In the rows, zero is written as 128.
Each path below is one point turned by a fixed rotation once a step. After each direction that follows a path, write how fast that rotation turns it, in degrees each step (0 if it stays still).
Each turn is a multiple of 5 degrees from 10 to 175, or 0.
Each row of a path follows its step; steps can be skipped.

step 0: [137 134 124 128 127 112 131 129 118 117 122 123 131 119 116 138 117 132
 130 131 124 125 126 133 119 128 124 123 127 123 130 124 139 130 135 131
 138 121 130 123 121 125 129 124 130 129 132 134 134 132 130 123 117 145
 131 131 133 124]
step 1: [124 125 134 113 139 123 130 126 129 142 129 110 128 124 121 125 130 127
 133 132 126 137 123 133 132 137 136 126 120 137 130 127 134 123 130 132
 131 114 129 121 124 128 142 124 125 139 127 122 131 128 131 126 125 131
 134 132 126 118]
step 7: [139 118 125 126 115 115 122 116 124 126 125 128 136 122 132 133 131 130
 124 128 130 133 120 132 125 129 125 119 125 134 134 137 123 134 133 131
 131 120 125 132 121 129 119 120 121 144 125 128 137 134 130 121 128 141
 119 125 134 129]
step 11: [127 118 132 118 125 123 122 125 121 127 135 123 134 130 129 124 126 118
 123 129 123 136 128 135 136 129 119 121 119 131 129 119 136 125 131 124
 121 125 123 127 120 142 121 118 113 137 133 130 130 122 134 124 125 129
 143 129 131 118]
step 16: [135 129 129 110 125 128 127 124 133 127 118 120 135 125 122 129 129 137
 133 131 145 130 123 124 121 123 138 127 123 122 122 126 128 121 132 137
 132 125 128 121 117 136 128 125 127 136 113 133 131 129 137 121 119 124
 132 125 135 126]
step 18: [126 134 130 117 134 125 134 120 127 117 129 125 135 126 124 129 133 125
 126 123 127 125 125 146 134 133 130 118 126 133 127 120 141 124 128 127
 121 121 129 122 115 128 133 127 127 123 131 120 135 123 137 125 121 147
 129 123 119 129]
step 24: [127 119 124 116 129 117 130 128 142 132 129 123 127 123 129 121 119 123
 116 137 119 142 132 136 134 130 121 121 123 138 127 134 128 136 132 131
 123 122 125 129 119 130 133 123 127 145 122 130 120 132 131 126 131 129
 121 132 129 128]
step 27: [129 132 131 124 125 110 134 133 125 135 124 125 126 123 121 123 121 135
 137 129 124 135 125 137 132 121 118 119 120 129 120 114 140 129 134 125
 134 125 120 129 123 128 139 124 130 136 133 130 124 129 127 128 126 140
 121 131 140 128]
[131 130 129 128 131 133 131 125 131 128 126 131 129 127 126 127 128 127
 127 127 130 129 128 129 128 132 126 129 130 127 127 129 130 127 127 127
 126 132 126 128 128 129 128 129 128 128 128 129 128 128 129 125 131 129
 129 130 128 127] : 110
[127 127 127 128 130 127 127 128 128 127 130 129 126 125 129 127 129 124
 128 131 129 129 127 127 127 129 130 128 130 129 128 128 128 131 128 123
 127 127 127 129 131 125 131 130 131 130 126 127 128 131 129 128 128 124
 131 129 128 127] : 160
[126 127 127 129 130 126 130 126 127 129 126 127 127 131 133 127 128 127
 126 127 127 129 127 130 133 129 130 128 127 130 129 128 131 126 125 124
 128 130 128 129 128 129 127 126 130 127 126 129 127 126 128 130 127 129
 126 128 128 126] : 110
[127 131 129 127 130 129 125 125 127 130 128 124 128 128 127 125 129 129
 127 134 129 126 132 127 130 128 128 128 130 129 128 128 126 128 128 127
 129 130 129 129 126 128 128 128 124 128 128 129 127 127 131 130 128 127
 130 126 129 129] : 145

step 2: [134 134 132 123 121 130 130 129 125 142 118 128 123 127 125 130 135 124
 123 128 120 129 125 126 129 126 126 123 138 125 131 130 136 113 138 132
 125 120 118 123 134 127 134 141 139 126 115 127 131 123 132 127 136 109
 122 128 125 134]
step 9: [129 133 129 133 120 134 133 112 132 129 133 133 131 132 119 123 131 125
 133 112 123 119 122 122 127 136 126 122 126 133 130 124 116 129 135 133
 114 137 123 124 120 134 139 133 133 123 119 133 132 131 123 136 126 121
 126 137 138 134]
step 11: [126 131 136 124 117 133 124 130 127 133 126 131 117 126 124 121 143 128
 123 122 136 128 130 127 130 132 135 134 140 138 127 120 128 118 127 135
 126 126 120 127 124 136 134 137 142 131 114 125 131 125 134 126 134 114
 122 121 122 132]
step 13: [110 131 124 133 129 125 128 122 125 134 142 124 124 127 123 116 131 122
 127 120 117 126 122 123 124 131 129 119 134 131 133 121 126 127 137 130
 118 120 121 115 115 122 125 118 137 127 122 127 132 117 129 130 132 122
 122 135 121 129]
step 17: [114 133 134 133 130 137 124 124 135 132 125 129 124 127 119 130 134 125
 136 105 134 130 123 126 124 138 121 132 124 140 128 127 117 127 138 137
 122 125 119 122 120 130 126 133 132 132 133 123 131 128 127 127 126 116
 128 134 129 129]
step 18: [130 131 121 130 124 131 130 112 128 126 131 137 129 129 120 131 128 141
 128 115 117 130 135 131 131 139 117 127 126 118 126 117 122 130 139 130
 119 127 125 122 121 126 137 132 133 128 123 128 132 130 136 128 124 109
 125 135 136 133]
step 23: [124 135 130 129 123 125 121 133 135 140 129 126 125 123 123 129 129 128
 118 120 120 133 121 124 132 131 136 125 134 131 123 130 114 124 146 141
 116 126 123 129 125 126 134 117 137 127 121 131 124 135 131 123 142 118
 123 130 128 135]
step 25: [118 136 135 125 129 131 121 125 131 136 127 124 121 139 125 132 133 117
 142 125 136 124 132 124 129 127 122 126 137 135 135 131 132 120 147 126
 125 126 112 127 118 122 126 129 135 138 129 126 131 126 131 136 126 116
 122 128 135 135]
[128 128 128 127 128 129 129 126 126 129 126 130 129 129 129 127 126 132
 127 129 127 130 126 128 129 130 128 126 127 131 129 127 129 125 126 129
 126 127 129 127 129 130 125 130 129 125 127 126 129 131 130 132 124 128
 126 126 128 127] : 40
[124 130 128 130 127 127 128 129 129 132 130 128 127 127 128 129 128 129
 127 131 130 128 129 128 127 128 129 129 123 133 129 127 129 130 130 129
 130 128 129 125 128 128 127 126 127 127 128 126 129 129 130 127 131 131
 127 128 127 128] : 115
[127 128 126 129 129 129 127 128 128 126 131 125 129 126 129 129 129 130
 130 132 127 129 125 127 131 127 127 129 130 130 124 128 128 127 129 128
 127 129 130 128 129 129 131 130 126 126 125 130 124 127 129 127 129 127
 127 128 131 131] : 80
[130 128 127 127 128 129 130 130 129 127 126 128 125 129 126 131 132 129
 126 130 130 128 127 125 128 130 132 126 130 127 128 129 131 125 128 126
 132 130 127 128 128 129 130 126 128 129 128 127 129 129 130 128 129 129
 129 127 128 131] : 80

step 7: [136 128 137 123 135 127 139 129 135 127 118 140 130 127 129 140 137 129
 130 115 135 119 137 126 126 122 121 126 133 126 132 124 131 126 117 131
 112 130 130 128 118 124 134 118 123 137 140 138 128 134 122 127 133 131
 137 124 126 119]
step 11: [121 116 132 130 137 122 131 126 120 119 124 132 131 136 128 121 120 130
 130 128 124 121 134 136 132 135 120 118 134 128 119 129 113 139 124 128
 121 121 131 132 111 118 126 117 118 125 133 128 124 126 116 134 125 134
 134 125 120 120]
step 12: [129 120 136 134 134 129 121 124 122 138 129 131 135 127 123 127 117 118
 134 140 133 130 140 139 141 124 127 133 131 134 132 138 134 137 123 134
 125 129 136 133 119 121 119 121 129 127 134 131 121 137 124 136 122 117
 133 127 125 114]
step 13: [134 132 130 128 130 127 128 126 129 126 129 142 125 128 123 117 124 127
 126 127 134 130 136 143 127 123 118 120 125 115 128 123 134 138 112 125
 120 131 140 133 123 128 125 119 138 132 133 131 113 128 127 129 123 133
 144 118 117 127]
step 17: [127 117 131 126 131 132 133 132 130 113 120 139 144 129 136 130 125 125
 127 114 134 129 137 119 130 126 116 120 127 126 133 130 127 124 128 131
 122 128 123 121 117 115 132 125 127 128 138 133 111 124 132 135 132 123
 139 130 124 127]
step 18: [125 126 133 126 141 120 126 130 128 124 122 134 131 134 117 121 130 125
 126 126 131 131 141 115 133 139 136 124 126 128 126 138 121 139 122 131
 130 134 124 124 116 115 115 127 119 132 131 132 112 137 127 136 125 120
 123 124 124 129]
step 25: [140 121 136 126 142 128 136 124 138 130 122 130 127 125 132 130 127 137
 128 123 142 131 141 119 127 131 128 126 129 119 137 128 129 139 131 128
 115 135 128 122 123 120 123 126 124 133 136 136 120 125 117 129 140 118
 137 123 122 129]
step 26: [119 131 129 126 135 131 131 132 131 129 117 133 136 131 129 126 127 133
 139 119 136 122 140 118 130 131 124 113 139 132 128 129 119 136 120 135
 119 131 131 130 118 121 130 122 120 121 132 137 112 132 126 135 124 130
 127 142 126 128]
[127 126 128 127 131 129 130 129 131 129 127 129 128 125 127 128 129 129
 129 126 129 131 126 126 128 130 129 127 129 129 127 128 126 131 132 128
 131 129 124 127 128 127 131 128 131 131 128 130 127 126 129 128 130 127
 127 130 128 124] : 45
[130 131 130 130 126 128 128 130 131 130 131 125 127 128 126 129 125 128
 129 129 125 129 128 128 126 128 124 127 130 132 130 131 124 128 128 129
 128 129 129 129 129 125 128 128 127 126 127 130 128 129 127 129 130 129
 126 126 127 127] : 100
[127 126 128 127 127 127 129 129 126 128 128 128 126 129 131 125 130 130
 125 126 130 130 129 131 129 128 122 128 130 128 128 130 129 128 126 125
 130 125 127 129 128 129 130 128 127 127 129 131 128 127 130 128 129 130
 127 130 128 131] : 170
[130 126 127 129 127 129 129 124 132 129 128 127 128 131 126 129 131 127
 128 127 129 127 128 124 128 129 127 127 129 131 128 128 132 127 129 127
 126 129 128 125 126 128 128 129 127 127 128 129 125 128 128 130 129 132
 128 129 132 131] : 40
[125 127 130 125 127 131 129 128 131 124 128 130 130 128 131 127 128 128
 129 128 129 127 126 127 126 126 128 129 126 129 125 127 124 127 128 128
 126 126 131 129 129 127 130 130 126 128 129 128 127 130 130 128 125 132
 128 128 127 127] : 115
